(in the rows, 128 means zero)
One turn moves each row of this set onto another row. After a few examples, where does it send each row asked below?
K_551: [115 116  88 146 120 149 146 114 121 127 125 114  92 117 129 113 141 144
 137 180 136 158 129 137 149 146 170 118  96 114]
K_381: [106 140 124  97 117 103 110 178 115 131 128  88 120 101 148 110 135 111
 128 102 157 135 161 114 123 101 103 114  96 120]
K_863: [113 142 118 105 122 100 112 177 110 134 137  92 113  97 159 107 141 106
 139 105 157 138 166 103 121  97 119 116  91 122]
K_193: [113  99  77  91 108 110 113 130 125 144 136  97 133 108 141 108 117 141
 110 130 110 152 150 162 130 117 146 102 112 127]
K_56: [141 128 101 122  83 130 125 138 112 147 110 125 108 116 134  98 139 112
 139 126 173 171 169 150 113 116 139 150 129 131]
K_618: [105 137 116 118 137 100 153 159 115 114 140  86  84 118 148 117 128 130
 116 119 109 122 122 119 141 152 152  84 114 103]
K_185: [114 100  95  90  98 110 110 122 127 133 134 101 127 105 136 128 111 146
 114 122 117 159 154 164 129 123 139 104 116 130]
K_103: [118  97  79  88 108 108 110 129 137 131 134 102 136 102 137 119 121 149
 116 127 116 153 151 159 126 126 139 109 111 128]
K_600: [129 142 144 156 118 154 143 154 101 120 110 105  94 136 158 104 125 111
 140 141 168 125 117 107 125 117 137 122 102 104]
K_41: [133 133  96 122  81 132 120 132 113 147 109 132  98 106 127 106 143 112
 147 125 165 175 166 136 118 109 129 151 121 121]
K_484: [106  97  83  84 110 117 104 129 129 138 132  97 130 109 132 114 112 144
 110 127 114 150 146 162 125 120 142 110 110 119]
K_281: [104 131 123 116 134  93 148 151 110 110 135  93  83 118 149 108 124 132
 132 129 108 120 110 131 143 149 147  82 115 102]
K_548: [135 120 102 121  80 130 121 128 108 147 115 128  98 115 126 100 137 116
 152 123 178 165 161 154 121 116 134 151 118 131]
K_528: [ 96 131 118 118 140  93 147 160 110 120 149  90  87 120 153 102 131 126
 123 138 122 122 117 133 150 154 152  81 109 106]
K_407: [137 139 132 153 121 145 146 161 110 118 111 111  99 136 162  92 133 111
 143 140 165 119 110 107 117 124 140 126 108  97]
K_537: [117 134 113 106 118 115 122 179 110 133 128  90 120  94 152 113 140 101
 128  95 152 132 154 104 116  98 115 111  83 127]
K_132: [113 146 111 104 120 105 115 172 117 131 131  90 118 104 148 112 136 109
 132  97 156 131 174 106 121 105 108 111  93 121]
K_791: [108 115  93 144 128 145 128 117 123 125 123 112  93 122 124 110 130 160
 130 182 143 157 131 145 158 145 155 122 103 113]
K_837: [107 139 116 121 140  94 150 162 112 115 134  93  87 114 156 107 128 127
 116 130 105 128 117 125 140 148 149  82 121 101]
K_106: [110 114  84 150 121 139 137 118 124 128 123 106  94 118 123 113 142 148
 136 175 143 165 120 142 157 155 159 121 102 115]
K_905: [141 123 101 118  77 131 124 136 116 144 118 139 102 106 132  98 143 117
 142 134 172 164 164 149 118 109 129 151 120 124]
K_772: [135 123 101 123  88 128 117 133 107 146 107 131 104 110 133  92 139 115
 152 138 175 171 158 156 122 109 130 149 119 132]
K_763: [100 120  89 137 116 146 143 118 124 129 123 114  91 118 115 114 142 143
 129 180 139 161 130 143 155 152 153 117  99 108]
K_622: [142 139 137 163 114 148 141 153 108 118 119 116 100 131 169 111 132 115
 139 137 171 128 114 102 126 120 132 120 103 106]
K_781: [ 95 136 117 120 139  96 142 152 109 121 137  83  91 127 154 111 123 123
 125 126 112 129 113 124 143 153 153  80 116 101]
K_483: [134 139 141 156 116 150 135 154 111 115 116 117  89 130 157 114 130 116
 140 132 175 127 111 104 124 127 130 129 104  99]
K_856: [112  96  79  86 111 127 107 123 128 139 131 103 131 106 143 119 118 148
 114 116 119 155 150 157 130 122 143 104 107 129]
K_930: [104 112  98 140 120 144 142 123 119 125 122 112  90 111 127 110 144 146
 135 187 138 163 121 143 154 142 164 121  95 115]
K_188: [137 137 136 165 120 141 137 164 109 117 118 108  98 131 155 107 124 115
 131 147 167 122 108 105 124 116 129 128 100  99]
K_52: [112 141 120  98 123 112 118 179 106 133 129 100 108  97 150 107 134 107
 126 101 151 128 167 110 121  93 111 113  91 123]

K_772 goes to K_193
K_41 goes to K_185
K_56 goes to K_856
Where do these go?
K_132 goes to K_548
K_781 goes to K_600

